(in the rows, 128 means zero)
T: rows in a few groups, each row roughly a mix of its group's directions
T (132 x 10)
[[111 124 110  98 133 123 177 106 144 108]
 [136 173 147 138 104  91 122 153 127 122]
 [130 140 123 168 120 138 106  85 139 155]
 [114 122 145 150 129  74 121  95 141 125]
 [139 121 132 122 164 170 157 152 114 146]
 [145 151 103  98 152 146  88 110 132 126]
 [166 122 153 142 111 151 133 172 124 140]
 [118 128 145 157 106 144 159 169 113 111]
 [151 144 143 111  95 163 115 131 146  95]
 [141 159  88 111 146 156 136 109 151 119]
 [105 144 156 114 113 125 118  81 138 156]
 [140 128 116 140 167 154 140 165  95 126]
 [132 112 129 158 111 112 135 105  77 112]
 [151 164 118 150 159  93 118 122 127 106]
 [107 153 151 131 132 112 168 141 167 135]
 [150 142 126 132 145  70 107 113 117 131]
 [117 140 120 126 133 132 106  66 145 144]
 [122 114 190 148 122 138 136 106 126 125]
 [153 134 142 137 110 139 114 170  89 110]
 [133 142 141 141 167 166 102 108 124 151]
 [138 131 162 125 103  79 137 134 103 139]
 [121 144 129 131 121 186 149 132 143 156]
 [122 112  98 136 148 157 129  78 130 117]
 [103 116 147 139 177 119  95 134 141 115]
 [142 123 177 152 114  96 129 120 111 109]
 [163 133 122  81 113 111 114 157 130 139]
 [ 96 124 146 120  75 155 136 131 136 133]
 [115 183 135 157 118 140 125 146 112 110]
 [112  91 156 101  90 121 135 129 149 134]
 [112 135 134 148 100 162 122 100 162 151]
 [ 89 149 124 164 142 137 123  88 125 133]
 [ 94 128 126 162 124 138 174 134 149 115]
 [159 129  99 140 166  95 122 116 118 105]
 [155 157 142 152 112 157 165 113 135 137]
 [134  90  90 121 147 142 126 102 112 101]
 [ 72 109 100 112 147 115 118 131 128 130]
 [142  94 106 122 125 121 122  74 118 112]
 [135 147 130 130 157  92  89 105 147 142]
 [124 140 164 164  99 132 109 121 153 150]
 [135 108 167 153 148 120  88 118 109 120]
 [109  98 156 159 126 161 158 126 133 115]
 [154 131 142 187 104 118 128 118 130 121]
 [141  90 120 111 177 114 119 115 109 131]
 [111 106 125 118 157 113  96 106  87 121]
 [159 134 124 129  91 149 144 112 170 138]
 [104 132  87 143 127 142 127 103 164 153]
 [161 145 135 135 157 107 131 153 169 142]
 [ 96 127 127 149 123 162 149 129 113 171]
 [149 122 142 125 173 118 122 158 158 151]
 [136 128  81 148 156 135 120 101 108 149]
 [109 169 156 144 116 122 105 146 161 132]
 [114 137 180 133 111 127  98 156 142 125]
 [116 100 158 166 144 157 136 113 151 129]
 [139 147 135 142 104 108 124 168 171 132]
 [134 133 123 118 160 118  91 112 139 174]
 [119 113 139 140  81 116 166 153 117 139]
 [177 133 108 135 107 166 128 119 110 123]
 [145 117 137 109 152 130  94 177 139 129]
 [ 99 160 136 111 167 117 104 148 111 130]
 [131 189 120 104 133 128 154 141 123 133]
 [158 124 163  98  99 115 105 146 145 127]
 [ 82 143 113 120 121 129 160 113 130 163]
 [100 118 121 111 162 138  95 110 116  94]
 [162 156 113 145 167 121 142 150 107 118]
 [116  93 115 125 135 135  93 168 130 154]
 [121 157 136 142  98  97 118 152 103  98]
 [145 107 147  92 120  82 131 141 106 121]
 [137  85 125 138 115 132 163 163 149 137]
 [116  94 105 117 159 117 123 103 159 151]
 [162 118 119 114 109 147 127 181 126 137]
 [137 125 107 160 114 119 167 140  91 110]
 [115 118 116 169 111  87 128 120 155 110]
 [117 124 101 130 136 107 164  79 121 133]
 [150 128 139 165  93 166 109 128 140 126]
 [110 118 132 139 164 154 135  90 139 160]
 [155 125 148 120 138 184 123 154 119 130]
 [127 170 139 131 166 131 102 118 119 159]
 [101  95 119 159 146 107 133 123 164 111]
 [100 109 158 109 123  96 157 136 156 130]
 [113 116  85 100  91 109 147 134 118 124]
 [101  94 131 181 129 135 139 142 116 130]
 [114 129 169 164 116 101 107 130 119 154]
 [151 108  94 125 129 145 117 161 135  89]
 [132 142 174 113  98  95 117 117 112 120]
 [128 116 121 138 163 161 159 111 116  94]
 [106 138 158 170 125 143 165 120 137 141]
 [ 97 116 121 105 162 104 120  99 108 106]
 [137 155 129 114 126  80 104  99 120 146]
 [122 175 143 137 132  98 101  98 134 125]
 [117 128 106 156 145 149 124  94 159 159]
 [127 108 176 150 123 135 108 126 164 115]
 [139 120 146 117 127  77 105 108 126  96]
 [124 122 109 106  96 123 105 112 104 172]
 [161 129 123 165  96 166 113 123 123 125]
 [154 117 177 130 126 159 125 152 114 112]
 [151 151 108 119 140  85 127 122  89 134]
 [145 128 149 151  86 118 169 142 132 117]
 [113 158 154 130 129 126 107 104 171 149]
 [117 112 174 131 116  94 116 136 108 154]
 [104  99 113 116  99 117 141 173 117 142]
 [106 113 144 160 125 147 122 102 173 137]
 [114 100 126 124 165 164 159 143 113 122]
 [ 96 108 169 138 124 152 134 103 154 133]
 [145 167 110 142 146  99 113  94 112 119]
 [121 135 142 116  94 168 169 117 123 137]
 [133 142 142 125 103  80 109 114 164 130]
 [101 121 155 120  95 123 127 159  92 111]
 [137 124 141 159  97  87 119 138 142  98]
 [118 117 115 143 140 187 153 125 132 145]
 [169 120 162 140  91 123 134 148 111 132]
 [122 108 149 119 147 107  77 120 102 140]
 [137 117 128 167 144  79 114 115 145 117]
 [133 105 130 108  97  75 110 125 137 131]
 [164 103 127 125 114 106 101 132 113  87]
 [124 126  91 136 157 148 112  97  93 129]
 [ 76 122 105 117 116 106 144 104 147 131]
 [101  92 142 137 162 161 151 123 137 127]
 [132 106 117 176 103 144 157 114 138 141]
 [136 175 153 135 126  90 112 133 147 135]
 [145 114 133 145 110 100 124  99 116  81]
 [121 180 154 106 134 112 117 155 128 140]
 [152 117 113 110  77 112 148 152 116 125]
 [ 84 138 123 128 160 106 138 104 100 117]
 [117 138  88  76 120 106 127 123 132 136]
 [150 116 149 175 125 166 126 129 108 128]
 [157  98 138 116 142  84 144 147 140 110]
 [155 138 167 103 144 108  89 128 125 133]
 [139 134 148  89 122  93 103 126 113 159]
 [140 162  93 145 141 133 128  94 120 159]
 [120 120 134 108 103 168 151 164 114 109]
 [117 146 153 116 134  79 116 109 132 160]
 [166  91 111 112 117 148 107 118 155 123]]
one row of each group, then the others: which group is each in?
[187 142 108 117 116 152 120 119 122 116]
(12)
[139 119 133 109 131 181 134 168 123 118]
(45)
[127 168 124 128  86 132 143  91 116 131]
(72)
[111 124 150 175  94 128 155 115 137 136]
(7)

[144 143  79 112 107 147 144  98 121 120]
(12)
[135 155 146 118 108 105 157 149  89 112]
(7)
[145 118 102 146 134 122 159 160  95 103]
(45)
[145 122 155 159 123  92  98 125 156 112]
(45)
[ 87 155 129 130 168 141  96 125 129 127]
(7)
[116 157 137 142  95 124 125 170  99 115]
(72)
[143 148 125 142 121  85 105 134 171 128]
(72)
[153 135 124 166 101 170 145 137 115 129]
(45)
[165 123 139 152 149 115 144 139  84 115]
(45)
[161 100  93 130 129  93 130 151 117 114]
(72)
[ 95 116 136 164 160 145 137 147 152 111]
(12)
[137 142 106 122 121  96 109 105  79 132]
(72)
